In the rows, 128 means zero.
The same turns and mirrors carry the whole set onto itself and the rows of a family onto each other. Which other rows belong to the same family as each row named below? List them in the order they appear above.
These 15 rows form 3 families of 5 rows each.
J_877: [120 145 146 107 126 135 136 162  99 115 114 144]
J_867: [119 122 106 133 132 128 134 167 130 132 140  97]
J_313: [125 117 178 151 126 112 123 111 158 121 113 145]
J_413: [117 121 176 148 127 102 118 105 153 130 133 129]
J_832: [104 129 133 115 107 140 148 132 148 101 104 158]
J_70: [101 118 152 143 136 103 134 111 156 126 153 150]
J_14: [157 116 125 124 144 124  97 105 130 152 131 144]
J_227: [166 121 136 133 134 116 124  99 151 149 120 106]
J_173: [119 131 123 104 124 122 170 101 130 109 110 152]
J_339: [137 123 117 125 143 131 138 156 137 138 154  88]
J_277: [158 119 124 124 128 123 112 105 133 160 126 105]
J_741: [134 109  89 141 148 125 127 147 142 112 128 107]
J_948: [124 138 135  96 131 150 137 162 109 122 133 139]
J_527: [130 125 151 121 158 122 142 159  96 105 124 134]
J_124: [107 139 131 120 102 122 152 107 149 102  99 146]

Which other rows belong to the same family as J_832? J_313, J_227, J_339, J_948
Which other rows belong to the same family as J_877? J_867, J_413, J_277, J_124

The same turns and mirrors carry the whole set onto itself and the rows of a family onto each other. Which other rows belong to the same family as each row named below? List them in the order they appear above.
These 32 rows form 4 families of 8 rows each.
J_756: [143 101 136 164 120 125 116 100 162 141 130 119 112 128 157 159  97]
J_973: [135  91 105 178  86 110 124  81 100 148 122 119  95 118 195 122  79]
J_8: [144  70 121 149 103 126 129 102 119 146 112 100 127 105 182 112 133]
J_516: [161 132 114 144 122 102 124 134 108 144 120 122  91 167 143 130  56]
J_324: [134  86 111 152 121 111 142 123 119 145 123  91 147 122 142 164  64]
J_631: [123  85 104 155 124 111 136 110  95 156 104  68 143 126 152 154  79]
J_82: [120  93 106 176 100  88 128  95  95 154 117 124 107 128 196 114  60]
J_525: [147  96  88 162 122 108 128 143  66 151 105  95 106 138 173  78  85]
J_802: [136 105 129 176 106 114 107 105 148 130 134 123  94 128 166 157 108]
J_126: [176  85 104 174 103 141 105 135 114 138 104 119  71 145 188  95  97]
J_15: [131  64 112 183 118 132 122 119 115 144 111  95 130 102 188 116 125]
J_278: [153 120  94 143 143 106 133 136 121 150 108 128  83 160 143 124  58]
J_924: [154 104 120 146 156 125 118 167 130 141 108 101 126 153 134 112 103]
J_485: [126 104  95 170  97 104 128  80  96 137 110 119  96 127 182 104  64]
J_519: [150 105  87 143 134 131 147 136  78 162 104  93 125 143 185  99  95]
J_539: [170 103 121 148 135 146 118 153 131 138 119  96 119 136 132 125 125]
J_170: [155  90 117 182 118 135 124 130 119 147 114  93 138 106 186 102 136]
J_335: [139  85 142 187  93 107 108 116 150 126 125 125  96 136 142 139  92]
J_843: [148 103 126 178 111 118 108 105 162 138 142 116  95 142 169 143  83]
J_541: [139  76 130 177  97 130 112 112 108 139 123  91 140 110 183 119 125]
J_245: [155  92  95 145 129 126 142 140  73 164 102  94 125 138 162  80  77]
J_484: [166 111 121 165 114 123 105 139 130 134 127 147  76 143 172  88 103]
J_85: [147 128 104 175 128 104 129 149 114 141 120 122  98 175 153 131  55]
J_269: [113 104 113 164  89 116 116  89 100 165 106 103  96 140 185 111  65]
J_407: [158 109 114 173 124 124 100 124 109 144 110 129  73 147 189  76 114]
J_389: [164 103 132 172 114 134 117 141 109 135 109 128  71 128 183  85 104]
J_210: [137 103 111 145 125  96 122 123 108 146 119 123  83 164 141 135  44]
J_578: [168  94 131 152 136 131 121 171 130 153 123 104 127 148 151 136 115]
J_280: [172  89 113 158 141 124 140 161 133 125 123 116 125 137 143 129 119]
J_616: [123  92  95 150 122  99 132 108 117 154 123  90 151 142 149 152  76]
J_262: [140  90  98 144 129 117 134 139  65 153  89 101 126 123 160 100  93]
J_713: [107 109 121 155 126  97 152 115 119 155 123  97 146 137 147 144  88]

Which other rows belong to the same family as J_484? J_756, J_973, J_631, J_525, J_924, J_170, J_210
Which other rows belong to the same family as J_15? J_516, J_802, J_485, J_245, J_389, J_578, J_616
Which other rows belong to the same family as J_280? J_8, J_126, J_519, J_335, J_85, J_269, J_713

The same turns and mirrors carry the whole set onto itself and the rows of a family onto each other. Which other rows belong to the same family as each row named below? List them in the order they appear above.
These 30 rows form 5 families of 6 rows each.
J_125: [ 96 132 130 114 146 105 138 142 150 139 124 142 157]
J_598: [154 140 141 162 133 128 104 107 129  97 145 137 143]
J_901: [147 117 136 121 142 122 137 181 102 124 150 120 137]
J_726: [138 152  87 135 120 118 112 135 154 123 106 147 119]
J_780: [146 143 130 162 140 118 106 111 126  98 142 135 154]
J_436: [157 109 145 118 134 130 135 176 104 121 148 130 122]
J_837: [123 108 114 114 138 167 160 126 117 134 107 141 147]
J_910: [144 150  94 133 114 124 110 135 158 121 105 151 107]
J_699: [125 114 117 114 135 177 160 129 122 129 112 137 145]
J_230: [147 151  97 133 113 135 109 135 164 116 112 146 103]
J_152: [142 160  99 137 114 143 117 139 166 112 115 141 109]
J_384: [135 160  88 134 119 127 114 143 162 121 112 138 123]
J_960: [153 120 142 120 135 139 140 180 110 115 155 120 126]
J_106: [113 141 159 114 128 155 143 142 172 121 146 136 128]
J_617: [ 97 146 140 117 141 134 144 146 166 127 140 131 151]
J_768: [151 145 137 160 135 130 110 110 131  93 149 135 145]
J_91: [136 163  94 137 118 133 118 144 168 116 116 136 117]
J_198: [148 148 133 162 138 125 107 110 128  95 148 128 148]
J_848: [129 123 169 112 124 148 130 129 162 126 136 155 107]
J_61: [130 109 123 113 131 176 156 126 119 132 108 146 137]
J_855: [128 105 118 113 136 171 158 124 116 135 107 147 139]
J_260: [133 109 157 109 127 121 121 124 144 140 119 171 110]
J_34: [127 109 123 114 132 181 159 126 123 130 112 145 138]
J_328: [121 113 112 115 137 174 162 129 118 135 111 139 149]
J_349: [147 119 139 121 139 130 142 180 108 120 155 118 136]
J_933: [153 112 138 117 137 122 137 178  99 125 145 127 130]
J_716: [156 115 146 120 132 138 139 178 106 120 153 126 123]
J_740: [154 135 135 161 136 120 102 106 125  98 142 141 141]
J_397: [151 140 130 159 139 118 104 109 123 103 141 136 147]
J_37: [114 113 134 110 141  97 126 133 137 145 112 162 136]

Which other rows belong to the same family as J_740? J_598, J_780, J_768, J_198, J_397
Which other rows belong to the same family as J_61? J_837, J_699, J_855, J_34, J_328
Which other rows belong to the same family as J_125? J_106, J_617, J_848, J_260, J_37

The same turns and mirrors carry the whole set onto itself and the rows of a family onto each other. Which other rows belong to the same family as each row named below? List them in the order they appear above.
These 30 rows form 5 families of 6 rows each.
J_97: [134 136 146 160 154 160  97 184 148 144 149 143 137 128 147 140  95 115
 128 189 135 122 125]
J_988: [129 154 117 127 114 133  97 135 112 110 159 139 130  91 136 100 116 121
 119 101 143 139 153]
J_923: [134 145 128 132 132 136  81 149 115 103 167 127 128  89 146 116 103 117
 126 102 139 142 154]
J_983: [116 166 131 117  83 182  92 146 136 129 162 143 150 109 121 141 106 142
 105 125 122 138 130]
J_655: [137 138 149 155 160 161 107 163 134 146 129 150 146 121 153 143  92 126
 131 189 135 141 129]
J_652: [130 157 125 109  86 155 102 158 140 136 182 144 151 110 115 120 130 139
 115 119 111 133 136]
J_446: [123 112 159 121 110 153 128 142 134 104 102 118 135 156 133 145 103 139
 124 146  98 104 177]
J_473: [146 149 133 115 115 131 108 137 110 128 180 136 120  97 134 104 114 130
 125 101 137 133 153]
J_59: [ 84 131 151 111 122 123  97 149 114 121 116 147 118 136 184 140 100 125
 106 143 112 132 161]
J_30: [138 156 160 173 139 156 122 166 131 135 148 142  97 149 111 116 104 120
 143 158 133  93 171]
J_377: [137 143 161 172 150 158 108 174 140 142 139 148 108 144 113 135  94  95
 147 151 136 103 154]
J_110: [123 163 152 170 153 158 120 177 141 132 139 127 110 159 111 133 108  99
 142 154 140 115 161]
J_816: [141 140 131 113 124 122  92 153 114 114 159 150 120 103 139 112  97 114
 135  92 132 145 158]
J_694: [ 97 134 150 114 108 114 120 136 109 131 106 152 116 137 175 145 113 149
 122 142 114 123 162]
J_840: [ 97 129 168 114 119 118 113 158 109 136 110 161 110 149 175 141  99 140
 113 136 124 120 160]
J_319: [125 150 134 114  79 156 112 162 134 139 160 140 145 124  95 126 129 154
 108 115 114 135 132]
J_841: [ 87 139 159 128 108 129 110 136 107 114  97 131 122 146 176 138 111 145
 116 145 120 135 149]
J_462: [134 153 136 113  90 178  83 160 135 138 172 143 150 103 118 116 110 133
 107 121 117 127 129]
J_320: [135 113 168 117 114 148 135 137 132 105 109 132 143 137 129 124 118 141
 124 141  93  99 181]
J_719: [132 143 149 149 161 153 105 186 143 159 155 138 137 126 137 136 122 125
 143 182 124 129 116]
J_159: [128 134 128 148 155 147 115 175 141 150 136 125 145 135 134 138 123 133
 145 186 131 136 113]
J_620: [ 85 145 154 129 116 124  84 149 111 130  98 138 135 154 178 145 108 132
 124 147 116 131 148]
J_449: [137 166 124 108  90 176 106 155 140 148 154 133 157 117 112 136 124 135
 114 119 125 139 122]
J_291: [118 126 151 129 110 149 136 147 127 101 117 118 141 155 131 128 134 133
 122 152  84  92 174]
J_421: [122 172 140 166 136 156 115 173 135 149 147 129 107 152 105 115 118 102
 148 153 129  98 164]
J_404: [125 138 148 161 144 160  99 163 146 153 138 131 142 117 136 145 112 136
 134 182 147 138 109]
J_918: [114 129 147 119 113 158 128 137 135 106  87 116 133 152 139 139 128 134
 121 140  95 121 173]
J_891: [116 136 145 121 111 159 127 142 139 109 104  95 137 130 140 127 132 149
 116 145  85 111 176]
J_590: [121 153 163 170 137 156 115 167 133 131 159 157 107 129 112 127  93  97
 154 150 139  93 161]
J_401: [148 135 119 107 138 131 107 152 117 120 179 140 115 111 130 109 111 116
 127 102 147 122 154]

Which other rows belong to the same family as J_918? J_97, J_652, J_473, J_377, J_841
Which other rows belong to the same family as J_449? J_59, J_30, J_816, J_291, J_404
Which other rows belong to the same family as J_110? J_988, J_446, J_694, J_462, J_719

